In the data rows, 128 means zero.
Each row of this table is followed by its label. One hidden rule gives the labels. It looks at one to three of the table's principal directions, none of them among the few with the most spread.
"98 133 131 102 99 129 127 92 156 107 115 171 69 141 151 121 69 139
 103 144 127 116 121 124 129 122 135 165 114 149 165 192 163 102 138 131
 107 112 71 114 203 127 163 118 109 89 145 119" 2
"136 104 115 113 126 102 142 127 139 125 132 122 135 127 139 105 151 131
 120 141 120 125 111 132 133 136 170 115 143 153 138 90 114 128 124 125
 146 109 123 147 118 127 142 99 122 129 132 138" 2
"124 156 144 128 116 107 138 130 131 153 114 90 129 147 126 105 173 116
 117 158 120 154 122 130 162 137 134 102 152 141 136 83 79 156 120 112
 152 128 122 118 97 143 105 145 143 115 137 124" 1
"98 119 110 155 94 159 152 112 127 127 149 173 82 97 154 158 63 120
 138 136 150 116 165 111 120 133 92 148 136 149 144 181 157 95 159 155
 104 123 143 74 180 146 135 141 117 109 138 128" 1
"141 96 66 121 101 87 163 78 135 97 140 159 148 154 96 59 97 138
 47 128 101 141 123 166 119 156 154 140 100 129 70 157 172 103 121 126
 137 126 138 112 158 72 127 178 108 94 103 109" 2
"122 141 119 149 122 145 122 134 141 152 115 144 111 146 128 133 118 127
 122 106 124 117 121 124 128 120 139 125 114 114 133 142 150 115 138 145
 92 117 135 142 132 121 115 153 112 129 110 122" 1
"135 136 134 176 107 174 169 163 118 171 153 103 147 79 148 166 106 66
 172 153 146 129 152 90 105 124 88 63 174 138 146 83 105 140 126 176
 137 181 206 62 58 155 100 163 126 131 123 148" 0
"92 126 114 110 88 118 143 80 130 106 133 157 81 130 134 102 85 137
 94 153 139 136 148 135 155 148 106 168 122 162 124 180 130 115 148 112
 132 111 99 79 203 133 144 145 144 91 162 120" 0
"170 68 62 125 149 125 114 114 118 113 158 175 181 135 86 94 115 157
 78 64 115 106 118 164 96 155 152 140 72 120 40 149 205 97 135 127
 109 146 189 167 151 64 114 169 116 157 85 129" 0
"143 154 131 118 122 142 105 131 134 92 119 87 111 107 124 126 112 112
 140 149 139 115 79 109 97 109 142 112 118 86 167 140 86 156 87 121
 145 132 89 132 74 133 137 88 124 117 124 151" 2
"116 44 75 86 120 80 150 88 155 103 151 201 122 147 131 75 106 181
 74 99 119 120 111 164 126 157 200 187 97 175 99 146 194 78 165 109
 107 73 100 178 240 114 171 94 118 131 136 117" 2
"114 176 167 188 119 168 185 151 97 167 131 88 154 95 144 198 137 76
 187 169 149 151 213 109 142 119 30 81 194 126 133 113 87 151 124 164
 145 164 191 40 67 168 101 182 126 117 139 120" 0
"150 132 151 94 154 124 67 164 139 126 110 106 120 132 138 131 160 131
 145 125 111 108 77 106 132 109 161 116 122 128 161 95 108 146 110 121
 133 132 108 179 93 115 140 80 137 153 125 153" 0
"167 70 90 57 153 73 102 120 162 128 124 129 168 174 105 36 183 169
 65 90 102 112 40 158 130 148 249 125 89 156 93 61 141 129 119 84
 132 101 106 242 135 95 149 92 135 161 121 141" 1
"128 104 108 108 135 98 114 110 130 108 129 154 124 148 118 101 134 152
 99 118 105 121 134 147 148 138 142 156 109 149 100 149 149 112 136 114
 128 110 124 146 175 91 144 132 131 128 128 126" 2
"136 115 124 115 132 113 121 134 127 125 138 121 143 128 117 115 143 138
 120 126 126 141 114 136 127 139 136 134 122 129 113 112 125 135 130 107
 137 133 128 142 131 135 119 119 141 138 125 127" 0
"154 104 89 107 112 108 113 123 148 126 135 144 133 146 116 75 118 130
 72 125 100 125 79 138 119 146 173 118 103 143 107 117 156 119 124 128
 125 145 144 146 129 87 114 152 118 121 97 135" 0
"139 168 161 117 140 123 142 132 125 145 103 77 172 150 116 125 170 124
 124 143 135 161 118 142 131 125 117 103 143 100 118 93 100 164 104 108
 144 141 108 138 71 157 111 138 126 123 129 105" 1
"170 97 146 87 169 120 106 166 125 119 140 96 180 103 137 141 172 138
 157 128 131 124 93 122 103 125 153 109 141 133 133 65 116 149 108 110
 157 149 131 179 77 145 144 57 132 168 126 147" 2
"103 166 158 174 106 162 195 138 120 169 122 115 144 117 145 181 100 90
 160 153 150 161 183 113 122 114 57 104 171 109 136 129 130 130 135 165
 116 150 153 57 97 177 111 174 112 106 134 96" 0
"128 128 115 129 137 120 112 123 135 123 117 138 125 153 110 112 124 142
 112 100 117 123 112 136 124 120 148 145 99 102 112 146 147 119 127 122
 108 110 112 159 141 109 130 131 125 133 116 120" 2
"130 128 85 114 96 119 97 88 150 103 115 155 85 162 91 58 89 130
 60 109 103 97 86 139 138 135 175 138 63 122 120 182 141 117 111 125
 118 124 111 129 163 51 128 179 134 100 117 143" 1
"103 186 103 150 92 139 108 71 115 80 100 134 70 148 88 90 89 116
 82 137 120 111 144 153 164 134 95 148 83 101 110 228 90 145 112 130
 121 110 114 72 152 56 111 218 139 79 130 136" 0
"159 98 93 89 142 103 62 136 144 96 124 123 119 142 99 66 140 141
 97 97 99 94 49 128 127 126 204 132 74 121 117 113 113 137 106 108
 132 116 115 192 117 64 141 103 152 153 116 167" 2
"185 113 148 112 186 125 87 187 135 134 131 109 180 120 143 171 189 142
 163 120 101 111 100 119 94 110 157 97 142 121 146 82 155 132 106 132
 133 154 149 210 71 125 128 67 88 169 80 140" 2
"95 230 188 215 118 176 180 141 92 172 94 86 148 137 109 211 131 93
 173 140 155 184 217 129 142 104 5 110 158 40 122 164 105 152 122 156
 112 149 145 43 67 176 68 219 120 99 120 69" 0
"80 99 121 150 105 121 222 78 114 122 150 171 126 111 155 142 81 143
 131 134 172 161 192 148 113 145 103 168 161 141 122 149 162 88 170 138
 123 86 102 77 193 189 154 108 112 102 164 84" 2
"78 128 131 138 95 151 176 88 128 100 137 190 86 107 164 168 27 130
 131 151 152 141 184 128 108 125 62 184 139 137 140 222 187 88 163 156
 97 117 102 55 216 157 159 134 99 84 147 95" 2
"118 176 153 122 135 144 54 136 151 117 92 131 58 152 134 139 128 133
 137 125 107 90 98 111 144 99 147 140 100 117 187 178 117 136 117 127
 101 114 81 164 150 100 133 116 120 120 119 149" 2
"118 129 127 121 111 158 111 104 127 72 145 165 79 88 143 165 62 135
 140 150 142 97 148 120 102 125 93 163 112 134 164 228 155 110 126 134
 127 142 108 93 189 121 152 108 107 100 129 142" 0
"154 112 104 129 146 101 112 137 136 136 127 131 158 161 94 102 161 143
 101 99 93 124 116 144 132 129 160 124 100 114 90 121 153 120 117 117
 124 131 150 174 126 86 116 151 123 143 95 123" 2
"162 158 157 153 156 126 83 189 122 139 130 96 140 120 133 177 178 110
 167 153 84 133 135 106 125 110 101 94 154 116 152 109 121 145 107 141
 143 176 169 137 73 112 90 125 109 139 75 139" 2
"112 173 136 113 118 120 102 101 132 97 81 114 96 168 99 102 111 135
 98 121 123 133 103 135 147 108 126 154 86 71 128 180 109 141 102 112
 121 101 60 127 124 99 140 144 141 101 139 113" 2
"137 120 134 117 145 143 117 136 131 140 127 118 145 125 122 121 146 130
 139 103 143 108 106 131 122 127 157 114 117 131 129 99 112 143 125 121
 124 128 132 164 114 132 131 118 141 156 139 146" 2
"132 164 169 149 129 152 132 163 124 159 124 101 144 118 134 175 142 108
 160 146 134 151 140 114 120 118 88 102 151 109 149 112 120 147 122 138
 129 168 145 107 87 163 94 144 122 128 113 116" 0
"146 147 154 111 142 128 117 151 132 128 114 81 150 125 124 137 159 125
 146 138 136 138 93 120 115 114 140 108 133 97 148 97 96 158 100 111
 144 135 101 155 70 155 127 92 130 138 126 129" 1
"120 157 172 129 131 140 148 160 136 158 113 84 139 118 149 164 161 114
 171 152 149 148 121 114 130 113 124 103 165 119 170 81 85 157 122 126
 131 123 109 136 80 191 124 97 127 136 141 123" 2
"167 76 96 94 162 110 109 116 122 73 151 146 167 113 116 111 124 160
 113 106 122 107 104 152 85 137 161 146 102 122 95 140 166 115 114 114
 141 127 126 178 137 95 155 80 109 148 109 139" 2
"109 155 153 99 132 126 135 102 124 78 102 92 119 121 127 122 117 137
 140 142 164 139 101 138 115 112 131 152 123 83 152 144 76 159 105 101
 141 87 38 135 109 163 163 68 138 115 166 122" 2
"114 134 144 123 114 130 158 116 126 121 129 107 127 111 129 143 129 134
 143 145 164 143 134 127 123 129 122 134 137 111 152 132 102 137 119 109
 148 115 88 114 123 180 140 94 134 116 154 117" 1
"95 129 122 157 115 135 169 110 129 126 132 173 110 130 150 159 71 127
 132 133 127 141 181 129 118 120 82 161 143 128 120 183 184 90 158 156
 94 114 130 88 185 140 142 147 98 104 125 96" 2
"113 167 145 198 115 150 164 143 111 155 136 126 129 118 130 187 115 96
 160 151 120 151 204 115 130 117 48 113 161 108 128 159 140 120 133 162
 122 161 178 58 119 140 92 188 108 106 105 105" 2
"135 165 153 134 158 130 108 132 109 97 105 98 142 131 111 156 156 138
 150 126 130 131 138 142 126 110 104 135 121 74 128 152 103 151 101 118
 137 117 100 144 92 122 128 112 121 130 120 120" 2
"111 116 100 136 118 110 121 100 113 128 132 140 99 139 121 82 134 138
 102 111 134 129 127 136 155 149 146 144 120 145 106 116 108 120 151 114
 131 96 124 122 152 117 120 134 159 130 148 133" 2
"107 169 139 136 104 132 138 104 122 131 112 104 105 136 121 111 131 117
 116 149 146 143 132 133 151 135 113 122 133 121 137 134 81 151 123 114
 140 120 104 95 118 145 111 153 145 102 149 123" 1
"106 142 117 127 110 130 80 109 142 111 111 169 53 152 122 116 96 135
 106 118 101 93 130 119 162 119 131 161 88 141 146 203 143 106 134 134
 105 113 110 121 196 71 139 157 135 108 129 142" 0
"135 73 116 117 146 118 164 128 133 144 151 164 169 124 152 132 127 145
 128 111 130 129 143 139 107 140 147 133 148 167 105 95 185 97 156 139
 117 125 153 152 158 144 150 106 106 148 128 115" 0
"167 130 106 125 126 125 60 149 131 99 140 127 100 111 126 125 132 117
 119 152 84 95 101 109 125 130 134 108 115 142 146 151 127 131 104 136
 147 168 162 128 108 64 110 131 115 122 83 169" 2
"134 81 118 96 148 94 133 123 127 117 138 139 152 132 135 100 146 153
 117 113 127 137 110 144 125 141 165 147 131 151 107 86 138 120 143 111
 136 103 113 166 145 133 151 81 137 150 142 125" 2
"121 141 168 153 125 154 173 164 116 163 148 89 150 81 159 196 149 106
 195 165 167 155 165 101 117 124 80 99 190 132 163 86 95 145 132 132
 149 149 146 93 84 219 117 95 128 136 144 122" 1
"99 93 109 123 121 113 144 87 116 119 143 187 107 135 137 114 101 154
 105 113 131 126 175 145 150 150 113 175 124 173 98 163 170 88 168 126
 120 105 129 105 220 116 150 139 137 120 155 114" 2
"121 113 121 127 107 143 141 125 133 116 152 141 108 94 148 135 83 108
 140 152 136 116 133 109 110 130 116 126 141 156 149 140 129 122 133 143
 134 146 141 91 146 136 142 119 128 118 139 147" 2
"104 141 140 171 106 168 158 132 107 113 152 145 96 69 162 207 73 110
 179 162 159 133 189 104 105 121 49 141 162 121 163 185 138 111 144 160
 125 140 142 52 141 171 127 117 107 106 130 122" 2
"136 71 83 111 145 89 163 98 133 113 142 162 176 152 110 83 132 159
 86 96 113 130 135 170 121 147 166 152 112 144 60 121 174 103 142 118
 119 96 140 168 171 100 153 133 116 141 123 112" 0
"146 153 115 143 138 130 72 152 133 131 103 103 111 152 98 111 148 117
 125 101 101 103 90 111 139 105 154 110 93 84 129 128 104 141 100 131
 118 124 133 161 80 77 113 146 140 142 103 149" 2
"141 179 145 189 118 139 150 171 118 178 121 63 154 126 111 154 172 77
 159 153 116 152 151 104 142 114 93 60 163 94 135 81 75 160 100 149
 149 164 184 89 27 138 74 183 132 124 103 128" 2
"128 121 137 73 133 104 120 106 137 100 115 119 133 143 125 96 134 150
 105 137 133 134 98 142 133 131 152 149 115 134 126 126 118 140 115 93
 145 114 72 152 144 134 160 92 140 122 154 124" 2
Which label does each new row get?
"132 154 154 107 129 138 94 136 130 116 111 93 104 118 131 133 152 120
 148 148 135 105 107 112 147 117 136 112 128 132 172 124 70 159 100 114
 153 129 101 134 100 128 139 103 146 128 149 157" -> 0
"101 144 175 126 120 130 186 128 117 142 126 90 144 106 154 153 139 110
 168 168 166 166 157 122 134 126 95 117 183 138 154 84 78 154 131 123
 155 123 102 87 104 204 141 98 143 119 176 113" -> 0
"97 192 131 168 95 172 107 105 138 109 109 155 50 131 127 158 63 112
 126 142 124 103 153 119 128 110 83 146 103 102 166 245 141 119 126 153
 91 133 113 81 172 102 114 184 102 81 110 129" -> 1
"103 185 160 188 109 188 141 123 100 132 127 134 96 95 139 197 84 100
 168 145 158 130 191 115 118 119 40 123 146 101 159 191 125 128 135 164
 118 158 147 45 123 148 95 174 114 100 125 118" -> 0
"142 118 145 138 152 130 121 180 129 169 137 110 149 117 149 164 173 114
 172 133 113 122 144 100 140 117 121 97 164 156 137 71 119 132 132 139
 133 144 175 146 97 143 127 111 131 161 123 143" -> 0
"129 125 109 188 112 149 175 132 107 136 151 141 143 101 125 173 91 103
 147 134 131 136 191 115 108 124 68 114 146 102 109 160 160 100 128 169
 128 152 187 61 109 126 113 171 105 112 105 112" -> 2
"124 124 139 111 137 106 119 123 123 120 125 140 125 141 139 135 136 146
 121 139 115 143 145 130 142 130 110 152 137 140 121 139 151 114 135 116
 136 127 111 126 154 131 139 111 125 120 131 109" -> 1
"143 101 116 126 153 106 144 133 131 158 132 145 178 159 123 118 158 146
 109 101 107 140 142 146 130 136 140 127 132 141 79 97 178 107 143 126
 115 129 159 165 139 121 125 145 113 147 110 104" -> 2
"116 120 132 107 129 138 110 116 127 115 132 118 97 107 137 115 135 136
 145 123 160 101 107 121 135 133 157 135 124 149 158 116 80 143 131 106
 140 102 96 146 141 149 150 79 159 143 169 159" -> 1
"90 138 147 121 101 133 160 101 126 106 124 142 96 115 149 143 73 126
 134 154 154 151 147 122 122 123 93 162 140 122 153 167 132 119 139 131
 128 115 77 76 163 166 153 108 129 95 161 106" -> 1
"151 63 102 71 163 122 65 129 137 86 147 174 118 113 142 111 119 169
 122 92 121 76 83 132 108 135 182 165 93 169 124 137 166 107 142 113
 115 113 118 202 184 94 173 57 129 168 130 165" -> 2
"106 144 114 94 127 93 72 98 146 109 82 131 72 192 100 53 139 149
 79 100 100 108 83 138 184 119 181 164 75 124 119 150 98 135 123 97
 113 70 64 171 168 70 152 136 166 123 154 138" -> 0
"94 156 128 175 98 163 137 107 120 134 130 188 80 127 140 170 69 126
 122 130 129 130 190 134 134 134 60 159 124 131 132 221 184 93 164 162
 87 140 150 63 198 119 100 197 101 92 109 103" -> 0
"90 141 138 155 113 151 170 118 130 166 122 145 112 132 149 148 113 113
 145 129 144 125 178 122 153 125 100 126 154 156 133 133 126 117 156 151
 103 110 146 94 157 152 136 165 128 121 157 119" -> 0
"116 135 130 133 115 128 159 115 138 141 123 143 125 139 146 131 112 122
 117 143 125 137 145 131 129 129 120 125 147 144 132 135 150 115 138 143
 117 125 128 111 143 137 133 145 104 107 128 111" -> 0
"152 99 125 110 152 94 137 156 138 154 125 85 175 140 117 103 209 136
 137 114 124 130 95 132 144 129 195 96 138 133 123 34 86 147 112 107
 152 101 130 194 73 140 137 88 145 166 135 140" -> 2
"149 114 104 131 131 115 110 138 135 145 136 136 136 141 121 104 151 133
 104 117 105 124 107 133 131 142 158 114 121 144 112 104 143 122 134 128
 123 136 159 154 122 104 104 145 122 138 99 135" -> 1
"153 157 93 138 146 118 55 131 132 119 90 94 113 176 66 69 174 136
 95 74 102 93 64 137 150 114 194 114 60 63 106 129 83 152 91 108
 117 93 115 200 75 53 105 154 151 149 101 153" -> 2
"98 108 152 148 124 154 177 125 105 121 156 157 128 80 156 196 77 125
 180 137 165 140 201 114 106 122 59 157 158 134 140 161 157 101 153 149
 129 138 134 66 170 178 153 104 127 125 158 110" -> 2
"136 108 102 103 136 116 91 117 145 128 119 159 115 160 122 84 128 143
 89 98 101 98 98 137 143 133 173 137 96 156 109 132 155 113 136 127
 106 116 133 170 162 75 140 144 128 138 122 142" -> 0
"153 114 148 141 152 148 129 159 113 149 159 139 171 100 141 184 145 130
 158 131 128 133 165 127 104 138 88 113 153 147 120 117 170 120 139 138
 134 185 187 124 125 147 102 132 107 147 100 123" -> 0
"96 152 179 130 123 148 174 127 114 135 128 121 134 102 169 175 115 114
 167 170 159 162 173 130 128 129 65 133 184 152 149 119 111 144 151 138
 130 135 117 77 137 193 133 119 124 115 161 108" -> 2
"140 132 164 90 162 107 113 144 122 125 108 90 159 137 137 126 188 140
 144 135 129 139 108 136 144 124 144 120 147 133 133 72 89 158 115 105
 150 115 99 169 90 143 144 81 141 150 148 130" -> 0
"100 147 145 145 130 139 98 124 108 127 122 116 69 115 135 153 155 144
 165 120 159 111 148 107 161 122 121 148 129 122 168 144 79 129 136 105
 139 88 91 129 142 159 133 82 161 136 164 140" -> 2
"84 126 159 145 112 145 231 94 105 120 143 151 145 90 176 185 76 119
 163 170 175 166 216 139 108 133 50 148 194 148 136 149 150 110 157 156
 134 121 117 43 161 201 158 116 100 95 169 86" -> 0
"127 120 118 137 121 115 143 123 110 139 132 130 147 135 115 110 135 121
 110 125 121 147 149 139 150 144 108 124 132 137 88 110 124 128 137 133
 138 137 161 97 121 109 110 172 147 128 131 120" -> 2
"120 118 100 116 118 118 116 104 132 118 116 114 102 141 107 72 128 133
 108 101 144 108 87 123 140 127 182 132 98 113 127 114 87 133 117 108
 135 85 91 150 119 117 148 107 163 134 159 147" -> 2
"111 129 111 153 98 137 173 104 125 121 141 157 128 122 120 139 76 119
 112 139 131 143 173 139 121 136 82 143 126 122 105 183 162 108 138 146
 117 139 149 69 163 124 122 182 112 97 121 106" -> 1
